0: [157 115 103 131  99 111 137  99 105 178  91 120 124 130  98 129 152 158
 128 149 153 116 113 136 126  92 125 218  93 229 109  33 178]
1: [101 150 120 147 226 123 124 104 119  93 111  57 136 107 167 101  68  78
 153  94 112 121 134 130 157 159 131  77 108  30  98 218 140]
2: [134 106 173 126 107 112 126 136 175 188  68 255 128 116 199 254 241  47
 128 231 101 113 183 116 248 239 144 119 188 246 231 196 140]
3: [101 168 119 148 145 104 118 126 108  98 153  49 124 160 111 111  54 140
 111  74 119 135 112 116  92 127 131 115  95  52 122 181 109]
4: [109 112 166 141 127 114 145 173 184 126 105 186 126  96 171 166 203  59
 114 143 106 100 160 125 172 119 117 127 128  59 155 187  78]
5: [105 109 197 124 123 123 123  97 157  95  85 197 126  96 179 107 174  70
 110 165 114 135 130 138 132 215 160  75 208  96 115 192 116]
6: [102 149  96 124 111 115 130 126 121  80 135  67 133 156 100 110  65  69
 120  44 125 115  94 112  88 101 119 103 107  42  95 108  87]
7: [120 118 117 123 121  94 128 107 119  87 105 109 129 116 166 120  88  71
 151 134 111 129 114 134 112 140 116  89 138  85 130 167 108]
8: [124 146 136 135 121 126 123 142 113 106 165  62 143 116 101 105 102 125
 122 121 101 125 118 116  89 105 117 148  99 100  95 130  98]
9: [141 140 106 138 132 184 122 144 100 149 194  48 126 164  78 101 118 255
 102  83 149 135 119 124  96  86 126 155 111 154 111  75 153]
10: [126 199 128 162 172 112 135 107 106  92 143  59 120 161 167 109  64 139
 168  60 108 123 105 133  95 124 133  88 139  31 111 195 121]
11: [129 130 143 132 132 240 118 232 114 136 255  73 125 198  87 108 165 255
  99 103 100 110 110 128  78  82 111 228 112 103 103 153 100]
12: [157 113 108 117 107 120 128  98 119 120  80 181 121 104 142 155 116  68
 190 161 152 173 131 134 106 119 146 102 144 229 126  70 153]
13: [110 110 166 128 151 112 120 121 186 142  90 255 137 113 209 174 199  36
 130 206 114 115 197 203 202 223 172  89 173 143 146 175 164]
14: [108 117 150 138 129 134 137  92 146  92 101 123 124 102 235  87 111  98
 166 181 107 155 122 113  76 155 174  96 213  57 133 215 143]
15: [145 118 111 115 112 134 134 147 102 172 145  82 127 137  81 114 136 255
 106 106 148 154  94 110  99  92 125 137 114 208 108  25 159]
16: [112 119 144 122 164  98 120  94 135  85  81 139 130 102 195 107 120  53
 141 170 114 137 159 157 160 188 143  82 182 101 104 198 142]
17: [118 170 130 122 149 109 136 123 108  98 149  62 134 114 160  97  77 101
 143  81 121 131  97 126  80 149 123  79 115  38 122 214  95]
18: [124 123 107 123 113 125 139 160 109 142 156 103 115 108  93  99 139 154
 113 105 144 111 126 113 134  78 109 156 108 143 158  89 103]
19: [121 104 173 114  90 122 128  91 197 138  82 240 134 113 190 140 243  65
 118 173 103 130 124 112 149 193 144  97 183 125 174 184  86]
20: [114 123 161 147 101 114 138  95 178 111  76 218 129  99 162 138 204  59
 109 128 118 117 114 102 113 198 153  96 172  94 156 156  95]
21: [133 139  97 120 115 109 120 117 117 117 126  54 133 138  93 115 113 148
 128 119 145 119 116 123  85  88 121 162 111 123  92  61 138]
22: [133 107 109 126 125 117 138  91 117 219  76 243 125 105 127  98 114 162
 109 255 186 159 152 134 194 208 212 128 174 255 124 105 245]
23: [128 101 107 132 105 150 119 143 102 122 167  47 124 169  86 101 122 214
 102  84 167 190 120 132  89  85 125 161 112 133  89  33 133]
24: [143 118 162 126  92 105 138 127 152 152  78 255 135 108 240 255 167  25
 189 255 108 103 255 187 221 153 116  92 163 210 210 243 129]
25: [131 114  98 115 133 155 128 142 103 128 176  63 129 122  85  99 133 225
 103 108 137 110 109 120 132  98 120 151 104 151 123 103 145]
26: [112 127 117 154 107 109 131 115 138  72 114 130 106 122 208 106 115 102
 121 114 111 206  96 121  82 145 128  81 160  85 144 159 102]
27: [140 110 112 118 132 113 122 104 112 106  98 157 119 111 186 215  95  22
 235 148 121 112 188 154 186 141 106  98 149  91 127 185 145]
28: [103 106 137 128 189 117 118 179 244 206  68 255 119  94 215 255 214  24
 189 204 114 114 255 218 255 179 110 132 164 203 180 162 165]
29: [136 124 125 123 114 152 123  96 111 140 111  70 124 129  88 111 163 202
 118 152 148 107 104 129 100  85 121 208 107 228  98  70 148]
30: [138 105 105 119 123 104 117 143 110 124 149  79 123 115  81  92  84 159
  93  97 150 124 114 110 128  75 126 141 108 119 110  83 133]
31: [133 142 113 146 130 161 141 142 113 127 190  50 123 197  88 103 110 255
 108  79 140 146 107 110  84  84 114 151 106 153 106  83 163]
32: [120 106 171 122 103 106 128 127 172 120  92 246 135 111 220 199 134  67
 158 237 105 121 190 173 163 149 116  74 157 158 192 217 126]
33: [124 119 149 137 107 126 124 139 190 132  92 186 123 108 168 119 171  72
 102 131  93 121 113 114 104 124 114 117 144  47 150 141  95]
34: [122 118  99 119 124 157 133 140 112 133 169  52 132 151  86 110 102 235
 107  95 117 134 132 124 105  88 118 137 116 112 104  88 138]
35: [119 123 129 135 120 110 131 113 131  90 120 100 130 104 212 101  76  95
 151  65 105 190 114 115  92 130 124  78 157  37 140 178 102]
36: [115 107 107 122 149 105 126 100 105 124  76  93 126 105  98 100  81 106
 111 103 157 108 148 131 176 124 135 109 109  92 107 103 156]
37: [146 117 102 133 135 113 131 110 100 139 114  94 110 105 103  96  88 147
 120 111 153 114 124 129 147  98 131 114 112 160 126  63 153]
38: [150 121 114 134  91 118 123 105 152 166  81 224 142 104 117 220 151  39
 140 183 132 174 145 153 144 145 114 165 100 244 183 107 120]
39: [119 114 126 137 147 127 131 106 145 107  85 227 122 113 224 145 119  53
 190 217 126 119 198 170 184 143 163  81 178 197 104 157 178]
40: [117 115 156 111 136 122 137 107 126  98 111 174 122 117 227 197  95  49
 214 177 103 116 195 157 180 152 126  90 175  88 146 243 121]
41: [131 169 121 116 124 139 130 171 107  95 228  55 124 188  91  95  91 191
 111  65 134 125 114 114  93  80 109 146 101  54 102 127  93]
42: [112 139 125 121 192 105 132 104 101  97 112  73 120 114 171 108  87  63
 152 100 128 120 148 129 156 158 135  88 122  43 110 196 130]
43: [140 111 106 129 123  94 131  98 108 159 145  54 121 152  86 106 109 199
 117 116 154  99 107 122 111  95 116 173  98 172 105  24 167]
44: [116 106 102 128 135 109 125 100 119 156  74 172 122 110 130 100 101 106
 104 199 184 131 158 163 182 152 169 100 156 216 107  86 180]
45: [108 108 142 119 145 101 123 142 201 159  85 255 130 104 198 218 202  29
 155 169 113 110 202 148 221 161 111 115 156 128 149 171 127]
46: [144 132  93 119 111 112 142  89 107 118 103  64 124 129  86 118 100 110
 152  97 152 105 106 125  82  86 126 139 112 124  90  54 125]
47: [160 111 117 114 105 124 126 125 183 178  91 255 134 145 117 225 187  45
 166 178 137 112 156 143 201 143 112 185 143 255 138  50 147]
48: [107 126 124 112 199 120 130 121 118  97  91  61 128 104 140 104  96  70
 150  89 112 103 144 140 167 136 127  83 120  28  94 187 125]
49: [136 108 107 120 115 136 120 120 190 166  89 213 126 134 100 185 190  45
 111 134 119 114 120 115 144 121 116 203 119 130 187  35 115]
50: [107 121 122 144 134 114 126 140 124  99 125  75 129 104 133 114 111  71
 127  93 114 121  99 115 109 131 112 103 114  38 100 145 106]
51: [150 120 114 126 120 130 131 124 107 194 125 101 116 139  68  97 123 255
 103 127 169 139 138 105 120 117 127 133 108 243 106  23 206]
52: [115 188 126 124 151 123 123 195 120  75 211  71 125 137  89 107  89 124
 127  74 117 110 111 112  88 108 121 130 103  42 126 204  93]
53: [148 125 111 123 109 126 120  96 107 127  82 118 114 139  81 116 110 135
 127 115 151 181 111 126  90  99 120 147 105 193 107  24 135]
54: [141 117 112 132 111 122 133 103 102 130 146  63 130 139  87 110 114 183
 117 116 172 129 114 121  78  91 120 188  93 164  98  44 141]
55: [151 118 110 138 138 140 121 136 115 161 161  64 137 160  83 109 114 255
 112  94 160 124 101 127 102 101 113 144 120 200 105  38 165]
56: [145 113 112 122 142 154 125 164 104 138 179  64 116 139  84 114 113 255
 101  92 135 124 110 116 101  88 118 145 104 161  96  60 150]

[129 115 109 121 119 119 121  94 108 110  92  52 126 125  78 137  88  79
 154  80 128 117  99 124 121  76 134 137 112  90 103  46 124] 46
[146 116 117 126 105 106 125 106  95 103 100  78 122 108  86 125 115  98
 151 126 138 114 119 136  96  97 109 130 104 147 105  62 139] 46
[112 123 142 119 139 129 128  94 117 104 105 108 123 112 178 107 112  96
 140 122 102 119 130 104 111 130 128  98 161  73 109 156 102] 7
[116 116 188 137 101 112 135 108 163 105  79 181 130 114 190 120 206  80
 113 175 104 128 107 125 111 199 156  75 204  86 129 186 105] 5
[112 118 103 141 221 121 128 115 114 122  86 155 119 106 166 199  90  25
 206 106 119 105 186 112 222 164 133 113 122  57  96 178 161] 27
[125  99 112 114 106 103 138 112 160 147  73 194 137 117 104 160 153  34
 124 133 116 109 130 138 154 129 121 165 127 183 113  42 102] 49
[145 119 117 108 102 163 129 139 110 133 154  69 133 184  76  95 131 255
 110  90 168 242  99 117  80  85 109 189  88 175 104  29 170] 23
[109 174 149 124 177 120 143 181 109 101 177  62 131 107 185 104  71 136
 136 114 110 131 106 116  96 155 126  87 115  43 147 255  89] 17
[122 181 141 136 143 147 127 122 106 105 162  57 133 160  92 100 100 144
 113  66 115 130 106 122  90 107 121 118  95  51 106 162  89] 3
[138 125 152 160  98 121 117 129 216 134 101 221 120 125 113 161 254  71
 105 122 119 117 108 108  90 157 127 156 128  92 243  86  87] 49
[103 195 129 171 156 131 124 111 108  94 184  55 133 183  87  90  75 155
 112  59 126 123 102 129  89 125 107 135 106  39 122 203  99] 3
[143 115 149 129  92 200 124 185 125 136 149 151 140 118  85 120 237 158
  99 150 108 107 119 111 154  97 112 208 101 153 211 137  78] 18
[ 99 133 167 115 156 116 134 103 125  93 106  81 130 116 203 100 105 109
 128 156  92 144 115 109  85 164 160  91 184  59 116 243 127] 14
[132 145 110 122 135 176 121 205 101 108 220  61 131 177  90 105 108 213
 107  60 138 152 111 119  82  90 125 177 110  61 100  94 113] 41
[113 120 135 115 152 120 129 111 114  99 118 136 123 106 207 178  89  33
 202 147 102 116 180 146 155 167 116  77 164  53 129 232 129] 40
[108 196 126 165 168 124 130 110 114  95 156  53 129 179 100 103  72 151
 115  57 130 135 110 108  93 109 124  95 115  31 122 178 109] 3
[119 141 146 127 121  99 118 107 108  92 122  98 135 109 247 112  85 109
 191 160 110 154 130 113  83 150 174  79 227  94 120 209 171] 14
[139 120 109 123 116 117 141 147 130 161 105 159 130 112  83 104 165  81
 104 137 146 106 125 158 169 124 115 151 120 182 152  40 108] 18
[115 112 138 125 210 114 135 102 142 109  83 161 127  97 202 139 107  17
 148 142 118 116 198 161 217 183 128  99 123  54 127 194 139] 16
[122 140 119 125 123 107 131 143 112 123 174  53 127 144  89 107  97 169
 106  96 130 114 113 105 121  82 113 138 102  91  96  85 126] 30
[186 115 115 125 116 120 124 101  99 250  92 255 132 117  79 110 156 231
  97 234 183 170 131 117 153 190 200 154 158 255 118  58 241] 22
[127 142 111 111 124 160 134 152 104 115 191  59 131 154  96 104 112 169
 113  89 117 109 119 124  87  92 125 169 102  65 107 125 110] 41
[116 196 144 156 164 138 124 152 106 106 214  52 132 167  81 103  79 154
 105  58 113 125  96 124  79 126 117 135  94  41 128 224  86] 52
[174 121 144 115  97 117 122 134 144 169  84 255 131 100 223 254 161  33
 207 255 100 113 255 170 247 151 132  82 174 255 201 223 149] 24
[107 121 143 145  99 109 125 163 183  90 123 167 114 106 220 105 124 118
 111 151 115 200 108 122 103 132 125  88 115  70 210 203  76] 26
[126 114 138 122 136 111 132 101 106 103 114  82 124 118 111 102  96 104
 123  87 125 128 115 118 129 115 107  92 106  44 132 131  99] 50
[136 112 136 135 101 117 125  97 116  96 116 177 132 113 241 128 121  97
 207 255 109 149 156 142 148 164 160  85 215 225 133 198 151] 39
[114 127 141 126 109 106 123 104 117  90 121 154 131 114 255  96 116 116
 197 211 106 181 126 127  87 150 201  90 255 148 104 211 175] 14
[113 130 114 111 240 120 140 103 111 110 104 108 127 103 180 143  95  36
 151 114 144 116 202 156 203 168 134  88 112  49 113 194 170] 42
[122 153 128 122 131 191 120 222 114 120 255  67 120 169  76  92 105 203
  92  74 107 107 108 109  93  92 109 160  91  42  92 165  93] 41
[155 106 104 123  98 106 121 131 129 199  84 219 123 102  82  95 153 114
 114 189 182 122 122 169 205 149 150 150 111 255 145  53 139] 44
[143 122 103 129 120 110 121  90 123 197  71 255 124 107 131 100 126 142
 117 255 207 165 139 145 188 226 214 112 177 255 114 103 248] 22
[186 114  99 116 116 115 116 103 108 234  85 225 128 122  94  95 152 255
 111 217 182 174 127 112 120 174 195 141 163 255 117  37 255] 22
[107 138 142 142 120 184 136 173 114 107 222  54 127 168  79 110 139 219
 106  94 112 130  93 121  84  98 117 153 107  80 117 139  81] 41
[211 128 103 130 103 117 121 115 103 224  74 222 121 137  80 188 168 154
 209 192 168 108 112 158 140  96 122 193 113 255 116  31 211] 0
[123 120 162 112 106 112 128 145 169 145 104 212 125 104 145 203 157  84
 111 251 113 109 150 162 165 138 120 163 121 181 215 204  98] 32
[113 114 134 112 164 101 133  93 115  91 113  71 125 101 183 106  75  80
 164  98 117 103 137 123 145 123 126  84 144  45 120 192 116] 42
[153 123 117 133 103 118 142 112 213 206  79 255 117 150 145 226 230  31
 165 164 101 119 152 126 169 158 110 184 148 193 183  41 134] 47
[114 117 194 122 111 116 128 104 197 115  79 238 136 112 179 134 229  48
 107 181 108 121 137 113 146 219 152 100 203 120 154 184 113] 19
[187 116 114 125 109 105 134  99 150 243  71 255 128 129  83 137 172 195
 122 217 177 188 115 126 124 219 192 151 173 255 173  63 238] 22
[117 125 135 127 124 113 133 121 117  99 119  78 129 108 116 111 103  95
 119 119 103 106 115 124  84 121 119 108  93  55 123 147  91] 50
[117 113 118 123 115 108 132  98 149 137  81 178 120 115 125 106 127  47
 112 154 145 109 150 166 179 152 132 113 122 115 149  96 119] 36
